Each named move below is a turn or a mirror, shown by a few rows before and after it. Which moves, in which order, take the first row of each later pair to the second? The first pair is answered.
move z_43:
0,18,-8,15,-16,0,-4,-2,5,3,-15 -> -6,9,-4,18,-15,0,-18,-3,0,4,-8
-20,-20,5,10,3,-7,-28,-14,7,4,24 -> 1,21,-19,6,8,-12,26,-2,29,2,10
-6,-11,7,4,-3,2,-21,3,-10,2,11 -> 9,20,-8,1,-2,0,15,13,5,4,1
26,-1,1,-12,2,10,14,-9,-7,15,-23 -> 17,-19,10,-12,2,9,-7,-14,-16,16,-15
move z_359:
6,6,17,7,-1,-11,-5,-4,3,-10,-3 -> 3,2,18,2,8,-11,-1,-4,2,1,-10
-22,-10,-12,9,3,4,2,-14,23,-10,18 -> -24,-25,-4,-4,18,5,-8,-14,7,12,-2
-12,-11,-10,-17,2,-11,0,1,-5,10,1 -> -10,3,-18,-9,-8,-13,9,3,8,-3,9
move z_805:
24,6,-9,-13,26,-2,26,10,26,8,-9 -> 38,-2,4,-9,-32,0,-4,2,-5,-21,1
-1,2,11,3,-13,-2,5,-4,0,-5,7 -> -5,7,7,2,6,-3,16,-3,9,1,3
-12,-16,14,21,-21,2,-35,-14,-11,-20,28 -> -27,-8,-3,17,44,-3,-2,-10,27,14,19
move z_221:
-4,-6,-4,14,28,-4,13,-6,20,9,-4 -> -2,-16,1,7,27,-3,7,-5,8,16,-13
1,0,-2,-1,1,-5,9,5,-2,0,-4 -> 0,2,-1,-3,0,-5,10,2,-3,-4,-3
14,20,-6,-5,-9,-1,15,7,1,-5,-17 -> 8,21,-8,3,-4,-2,17,7,15,-9,-7
5,-6,6,7,-26,-1,-14,-3,-4,-10,16 -> 1,-8,5,12,-22,-1,-14,-2,3,-12,20

(two moves a pair)
-10,-19,15,2,-3,3,-21,-4,-6,7,6 -> -4,-18,13,-8,6,4,-12,-2,-12,20,-8 : z_805 then z_221
7,-1,0,-4,-31,0,0,-4,-19,3,-3 -> 8,11,-5,6,-29,0,15,-5,0,-7,3 : z_43 then z_221
15,12,-22,20,-15,-8,10,-3,12,-14,2 -> -7,-9,-10,28,0,-8,-15,-9,13,-12,15 : z_221 then z_43
-1,2,-5,14,6,-13,-6,-2,24,-9,22 -> 9,8,-7,-3,25,-10,13,7,18,13,-5 : z_359 then z_43
22,36,-18,-2,-1,-8,46,7,21,-7,-3 -> -5,-28,23,-1,-23,-1,-43,-9,-31,-10,13 : z_43 then z_221
4,0,-10,1,-13,-5,12,-12,-17,11,-8 -> -5,-11,-5,0,-6,-3,-2,-16,-20,15,-3 : z_805 then z_43
-20,-25,13,4,-2,-4,-21,-6,-9,11,-6 -> 8,8,-1,1,-37,-7,10,2,-8,-8,-10 : z_43 then z_805
-13,-17,-9,-13,21,-1,-17,-2,-7,24,-19 -> 13,13,-24,-16,0,-6,17,5,0,10,-26 : z_805 then z_43
6,22,-11,6,-31,-7,-7,13,6,-16,13 -> -10,22,-14,12,-6,-8,-3,9,25,-7,20 : z_221 then z_805
0,30,-16,12,20,-1,41,-4,37,-4,13 -> 11,13,4,17,-44,4,-7,-11,-6,-36,28 : z_805 then z_43
6,7,-2,4,-15,6,1,-2,3,-10,4 -> 10,2,-1,-7,-1,4,5,3,-4,6,-13 : z_359 then z_43
-13,-17,7,11,32,-2,-34,-10,14,14,19 -> 22,18,-13,-8,31,-2,20,5,16,22,-18 : z_221 then z_43
-9,8,13,4,-20,-8,-4,7,-3,-6,6 -> -22,3,14,3,5,-8,-3,8,7,7,6 : z_805 then z_43
-11,-16,5,-13,26,-2,16,11,-12,7,-13 -> -17,-13,4,10,-7,-2,0,5,1,-29,24 : z_359 then z_43
13,20,-15,0,-6,-1,22,4,18,-9,3 -> -19,-15,3,9,5,1,-19,-5,11,-2,24 : z_221 then z_43
1,17,-10,-2,10,2,29,-6,22,-7,4 -> -12,-23,16,-3,2,8,-22,-16,-12,-3,7 : z_43 then z_221
18,2,-10,-10,-15,17,8,7,0,-5,-12 -> 1,-10,-10,-10,17,18,6,7,9,13,-12 : z_43 then z_805
11,1,-1,-5,-7,2,10,1,-12,-4,-5 -> -1,-11,4,-6,2,3,-6,-4,-15,1,0 : z_805 then z_43
3,14,-2,-8,42,-4,-11,13,7,1,-14 -> 6,0,12,-5,11,-2,-41,7,-14,-15,-5 : z_43 then z_805
32,-10,3,-10,-31,18,-7,-6,-35,3,-16 -> 36,18,-13,3,-35,14,22,-5,-4,-13,-2 : z_43 then z_221
-17,-8,-6,18,13,-5,-6,-4,28,-14,26 -> -1,10,-12,17,-1,-4,13,-1,30,-23,23 : z_805 then z_43
12,-4,18,-3,-1,-1,-16,-10,-1,0,2 -> 16,-3,16,-9,11,-1,-6,-7,5,9,-9 : z_805 then z_221
-18,3,2,8,6,1,-6,-5,14,-5,16 -> -8,5,3,7,-11,4,-7,-5,8,-13,17 : z_43 then z_805
13,4,6,-6,-18,-5,-6,-7,-17,-14,4 -> 11,17,-2,1,-12,-7,9,-5,2,-20,12 : z_43 then z_221
-32,-8,-4,25,22,-3,-15,-6,30,-4,34 -> -20,5,-14,8,47,-1,16,2,33,19,5 : z_359 then z_43
12,21,-13,17,-37,0,7,-2,9,-33,16 -> 22,-4,4,-14,-29,4,-8,2,-36,2,-27 : z_359 then z_221
